50 stands for zero in the data rows.
Here are some points, one per row:
tensor([77., 64., 66., 55., 80., 53., 53., 40., 55., 68., 62., 75., 68., 53.,
        65., 43., 45., 53., 42., 49., 40., 48., 53., 34.])
tensor([42., 77., 53., 66., 46., 63., 67., 28., 59., 77., 44., 72., 68., 57.,
        49., 58., 42., 64., 49., 44., 48., 62., 55., 61.])
tensor([60., 38., 75., 34., 63., 49., 52., 32., 78., 36., 38., 47., 56., 69.,
        44., 32., 52., 61., 43., 61., 83., 46., 30., 31.])
tensor([42., 32., 30., 44., 66., 42., 67., 57., 25., 28., 58., 37., 45., 65.,
        58., 61., 61., 62., 32., 59., 37., 38., 47., 57.])
tensor([45., 27., 47., 19., 37., 37., 68., 50., 45., 60., 82., 42., 43., 55.,
        38., 59., 41., 36., 92., 41., 58., 56., 63., 64.])
tensor([41., 79., 49., 58., 56., 47., 32., 46., 34., 30., 40., 51., 54., 39.,
        24., 59., 57., 64., 43., 38., 62., 60., 59., 48.])
tensor([57., 71., 61., 45., 70., 71., 65., 34., 28., 20., 53., 37., 55., 33.,
        27., 30., 30., 21., 44., 59., 52., 71., 48., 81.])
tensor([39., 64., 33., 55., 51., 36., 50., 66., 21., 30., 55., 34., 43., 67.,
        70., 32., 40., 78., 51., 47., 56., 72., 74., 30.])
tensor([57., 59., 53., 48., 46., 53., 18., 20., 31., 46., 51., 51., 55., 50.,
        82., 58., 83., 64., 74., 63., 42., 56., 59., 50.])
tensor([62., 32., 63., 32., 53., 52., 70., 69., 43., 56., 50., 44., 48., 58.,
        57., 66., 49., 64., 46., 56., 44., 72., 51., 50.])
tensor([70., 46., 42., 35., 66., 29., 24., 58., 36., 45., 44., 55., 46., 35.,
        58., 60., 62., 77., 71., 58., 60., 43., 61., 79.])
tensor([30., 40., 64., 34., 45., 36., 41., 61., 43., 59., 75., 39., 58., 57.,
        56., 60., 40., 59., 59., 65., 54., 67., 44., 44.])
tensor([49., 52., 62., 44., 63., 77., 36., 65., 65., 44., 71., 67., 32., 60.,
        55., 54., 48., 54., 31., 62., 58., 30., 56., 51.])
tensor([32., 62., 38., 51., 75., 52., 64., 47., 62., 50., 43., 66., 52., 42.,
        60., 54., 42., 57., 67., 27., 39., 59., 41., 52.])
tensor([73., 59., 70., 65., 63., 50., 50., 80., 45., 62., 32., 21., 53., 47.,
        65., 56., 58., 29., 47., 31., 52., 45., 56., 29.])
tensor([48., 37., 53., 67., 66., 62., 54., 43., 32., 48., 21., 41., 34., 40.,
        36., 41., 49., 58., 74., 57., 38., 33., 49., 49.])
tensor([48., 14., 58., 61., 66., 41., 53., 43., 67., 45., 35., 50., 56., 24.,
        61., 59., 44., 40., 60., 24., 40., 30., 41., 41.])
tensor([35., 44., 38., 57., 35., 57., 36., 54., 74., 53., 42., 58., 48., 45.,
        38., 48., 48., 37., 48., 52., 43., 42., 51., 50.])
tensor([60., 38., 38., 77., 47., 71., 51., 45., 54., 56., 54., 47., 45., 53.,
        66., 47., 47., 65., 70., 43., 39., 52., 55., 46.])
tensor([47., 39., 41., 52., 75., 38., 42., 37., 51., 45., 85., 47., 54., 26.,
        35., 30., 50., 66., 60., 49., 78., 49., 64., 42.])
tensor([14., 24., 60., 54., 52., 80., 57., 73., 35., 61., 47., 37., 44., 50.,
        51., 41., 53., 50., 74., 70., 47., 39., 54., 61.])
tensor([52., 51., 38., 55., 26., 40., 54., 63., 38., 58., 47., 60., 47., 62.,
        41., 51., 45., 42., 40., 31., 52., 30., 54., 45.])
tensor([38., 67., 57., 29., 54., 57., 49., 27., 76., 35., 48., 34., 43., 64.,
        45., 77., 58., 33., 51., 58., 36., 43., 73., 54.])
tensor([41., 75., 34., 56., 60., 56., 49., 40., 37., 33., 35., 67., 52., 49.,
        74., 68., 57., 60., 56., 43., 48., 57., 54., 38.])
tensor([39., 58., 36., 41., 56., 63., 38., 59., 31., 32., 58., 57., 47., 31.,
        48., 86., 53., 74., 79., 40., 69., 37., 61., 59.])
tensor([36., 58., 46., 74., 45., 41., 64., 20., 45., 52., 40., 36., 51., 30.,
        47., 45., 65., 67., 43., 40., 53., 69., 65., 50.])
tensor([69., 69., 47., 56., 53., 47., 55., 44., 35., 62., 47., 20., 36., 57.,
        48., 69., 41., 42., 48., 57., 70., 48., 44., 41.])
tensor([34., 41., 28., 29., 41., 61., 46., 63., 41., 45., 45., 80., 54., 62.,
        43., 73., 53., 51., 55., 40., 43., 69., 36., 51.])
tensor([50., 64., 66., 61., 48., 26., 74., 52., 53., 86., 35., 76., 85., 25.,
        40., 54., 52., 45., 36., 66., 50., 35., 71., 45.])
tensor([59., 52., 62., 28., 37., 45., 59., 50., 53., 27., 41., 59., 31., 45.,
        61., 48., 54., 36., 52., 52., 44., 49., 48., 41.])
tensor([58., 60., 70., 31., 61., 63., 52., 63., 82., 61., 49., 58., 66., 30.,
        67., 22., 46., 58., 24., 38., 37., 31., 39., 78.])
tensor([45., 58., 66., 39., 24., 38., 69., 48., 45., 40., 38., 63., 50., 37.,
        36., 59., 40., 70., 71., 34., 45., 78., 36., 58.])
tensor([42., 43., 60., 55., 16., 54., 57., 61., 37., 56., 48., 23., 49., 34.,
        48., 47., 64., 60.,  7., 26., 48., 46., 60., 57.])
tensor([44., 41., 26., 62., 38., 47., 48., 65., 49., 41., 59., 53., 43., 38.,
        45., 64., 47., 26., 66., 34., 42., 43., 58., 20.])
tensor([65., 69., 42., 23., 32., 71., 62., 80., 67., 51., 42., 42., 40., 49.,
        63., 36., 33., 39., 48., 55., 49., 51., 57., 35.])
tensor([24., 57., 39., 65., 69., 40., 29., 43., 38., 47., 52., 68., 50., 40.,
        48., 60., 54., 50., 45., 37., 30., 53., 48., 93.])
tensor([51., 59., 62., 78., 39., 61., 47., 31., 24., 33., 67., 68., 62., 47.,
        38., 33., 29., 45., 43., 53., 23., 42., 26., 34.])
tensor([62., 60., 55., 57., 46., 45., 37., 45., 36., 70., 29., 70., 48., 45.,
        44., 19., 39., 28., 64., 32., 55., 39., 58., 50.])
tensor([25., 57., 46., 64., 47., 44., 42., 39., 49., 63., 57., 37., 39., 48.,
        48., 46., 48., 48., 49., 73., 51., 69., 52., 56.])
tensor([58., 59., 43., 50., 46., 25., 49., 79., 46., 62., 65., 54., 64., 49.,
        75., 58., 34., 43., 63., 67., 58., 38., 51., 68.])
tensor([59., 63., 63., 75., 29., 77., 28., 60., 50., 47., 60., 25., 61., 34.,
        32., 60., 55., 60., 40., 85., 49., 63., 46., 63.])
tensor([95., 30., 63., 64., 50., 62., 58., 48., 69., 51., 67., 47., 27., 41.,
        19., 55., 59., 60., 40., 45., 53., 39., 43., 44.])
tensor([28., 34., 53., 60., 45., 49., 51., 62., 41., 27., 45., 44., 49., 65.,
        40., 36., 46., 61., 51., 43., 55., 68., 40., 62.])
tensor([27., 44., 54., 47., 61., 27., 59., 49., 71., 46., 44., 27., 60., 53.,
        50., 39., 76., 65., 83., 60., 53., 47., 65., 45.])
tensor([37., 42., 76., 40., 55., 49., 43., 53., 42., 58., 36., 68., 37., 62.,
        49., 67., 93., 37., 47., 30., 51., 47., 43., 60.])
tensor([53., 57., 64., 43., 49., 16., 73., 49., 44., 72., 53., 37., 66., 43.,
        23., 51., 60., 41., 45., 49., 37., 28., 29., 52.])
tensor([51., 60., 46., 44., 27., 53., 36., 42., 70., 68., 42., 31., 57., 50.,
        54., 62., 54., 74., 47., 52., 47., 44., 33., 71.])
tensor([52., 60., 51., 53., 42., 42., 54., 57., 58., 39., 55., 39., 37., 81.,
        49., 26., 48., 57., 57., 32., 75., 36., 12., 68.])
tensor([37., 12., 64., 34., 31., 48., 34., 37., 24., 29., 54., 62., 69., 38.,
        60., 54., 69., 48., 38., 68., 69., 76., 66., 35.])
tensor([55., 57., 41., 36., 68., 39., 39., 67., 57., 32., 67., 49., 33., 82.,
        69., 54., 56., 55., 42., 56., 24., 57., 23., 42.])
tensor([39., 60., 46., 57., 45., 36., 39., 36., 58., 40., 68., 41., 53., 47.,
        62., 76., 33., 29., 66., 63., 36., 62., 30., 61.])
tensor([88., 37., 40., 49., 63., 39., 42., 54., 35., 46., 32., 45., 34., 77.,
        54., 37., 43., 22., 47., 61., 21., 68., 71., 65.])
tensor([39., 61., 31., 32., 59., 68., 52., 70., 63., 53., 52., 51., 44., 48.,
        54., 30., 34., 46., 40., 50., 57., 44., 48., 40.])
tensor([48., 48., 46., 42., 38., 35., 39., 57., 41., 55., 59., 60., 12., 37.,
        52., 58., 53., 61., 51., 84., 60., 34., 31., 44.])
tensor([31., 30., 51., 52., 55., 52., 53., 18., 50., 52., 49., 46., 49., 51.,
        53., 47., 37., 35., 58., 25., 46., 64., 53., 46.])
tensor([62., 33., 40., 22., 37., 35., 32., 25., 63., 56., 41., 51., 41., 36.,
        37., 63., 24., 72., 28., 50., 37., 57., 48., 41.])
tensor([50., 49., 32., 48., 36., 50., 64., 51., 44., 56., 70., 45., 47., 69.,
        70., 35., 70., 55., 42., 71., 35., 19., 30., 37.])
tensor([65., 36., 26., 36., 48., 68., 65., 40., 43., 40., 32., 45., 87., 72.,
        44., 64., 34., 52., 55., 44., 42., 49., 61., 55.])
tensor([54., 54., 45., 27., 51., 74., 52., 40., 39., 45., 45., 62., 35., 30.,
        56., 52., 55., 17., 48., 63., 76., 38., 31., 57.])
tensor([62., 45., 21., 56., 46., 48., 38., 65., 52., 84., 60., 34., 40., 53.,
        49., 52., 76., 46., 59., 56., 63., 79., 22., 55.])
tensor([59., 42., 44., 57., 37., 42., 70., 43., 54., 44., 61., 60., 36., 73.,
        68., 32., 50., 61., 48., 60., 72., 30., 53., 79.])
tensor([63., 33., 37., 59., 53., 61., 46., 63., 78., 48., 65., 39., 80., 62.,
        45., 30., 68., 22., 30., 54., 62., 38., 28., 55.])
tensor([57., 44., 23., 45., 40., 65., 60., 47., 50., 51., 35., 62., 73., 62.,
        18., 52., 62., 60., 59., 70., 45., 57., 60., 31.])
tensor([60., 53., 53., 73., 55., 35., 32., 57., 60., 22., 45., 69., 72., 47.,
        45., 55., 40., 43., 49., 39., 60., 44., 46., 48.])
tensor([36., 61., 46., 55., 56., 46., 57., 41., 60., 47., 67., 62., 69., 36.,
        40., 52., 50., 41., 44., 39., 37., 32., 49., 42.])
tensor([60., 42., 76., 30., 22., 75., 23., 45., 40., 55., 41., 41., 59., 49.,
        48., 50., 27., 79., 71., 42., 26., 50., 51., 45.])
Along one direction, these points spread out more than along any other. Take the direction at right angles to it along which they spread out most. Then take the direction at right angles to both along which they spread out most. Go by this last direction. For each point below, how far along it does it lie, from 0 to 99? The average is 50, and the first point in the table lies past the average. One standard deviation of the points above along it is 16.
tensor([56., 54., 47., 39., 60., 52., 42., 61., 61., 68., 45., 58., 31., 33.,
        32., 30., 64., 52., 59., 79., 18., 64., 50., 53.]) 41
tensor([49., 43., 64., 48., 36., 40., 50., 49., 60., 40., 44., 79., 58., 30.,
        64., 39., 63., 48., 49., 55., 60., 81., 39., 37.]) 45
tensor([37., 52., 61., 31., 57., 46., 24., 59., 28., 59., 37., 43., 59., 85.,
        30., 61., 48., 56., 49., 40., 71., 42., 45., 37.]) 46
tensor([38., 49., 67., 39., 47., 52., 47., 41., 64., 62., 76., 41., 44., 54.,
        57., 32., 53., 37., 45., 58., 36., 42., 62., 69.]) 44
tensor([34., 50., 49., 54., 54., 47., 66., 51., 52., 43., 17., 51., 21., 40.,
        60., 50., 53., 58., 38., 58., 55., 40., 51., 45.]) 53
tensor([52., 51., 55., 50., 78., 49., 73., 41., 22., 87., 75., 46., 42., 56.,
        42., 75., 44., 59., 45., 41., 54., 62., 49., 26.]) 46
tensor([65., 43., 42., 38., 52., 57., 59., 44., 32., 46., 35., 41., 57., 28.,
        69., 56., 38., 47., 40., 43., 37., 47., 38., 50.]) 56
tensor([44., 43., 42., 53., 32., 64., 52., 39., 48., 52., 52., 45., 40., 56.,
        81., 71., 55., 39., 62., 47., 70., 43., 45., 60.]) 55
tensor([42., 40., 52., 50., 37., 30., 45., 20., 68., 57., 37., 66., 21., 55.,
        42., 46., 25., 24., 42., 43., 56., 43., 79., 37.]) 58
tensor([44., 51., 67., 87., 65., 41., 52., 78., 46., 39., 25., 75., 48., 68.,
        48., 77., 25., 71., 48., 75., 60., 57., 64., 60.]) 57
tensor([50., 44., 47., 59., 68., 61., 55., 56., 59., 40., 53., 69., 39., 52.,
        48., 76., 42., 36., 42., 46., 53., 53., 81., 65.]) 72
tensor([38., 39., 21., 48., 74., 61., 31., 49., 44., 58., 45., 38., 49., 54.,
        56., 29., 35., 59., 35., 38., 76., 71., 55., 48.]) 57
tensor([57., 51., 58., 47., 27., 56., 52., 59., 54., 39., 88., 66., 43., 58.,
        31., 32., 72., 53., 66., 20., 51., 60., 58., 43.]) 48
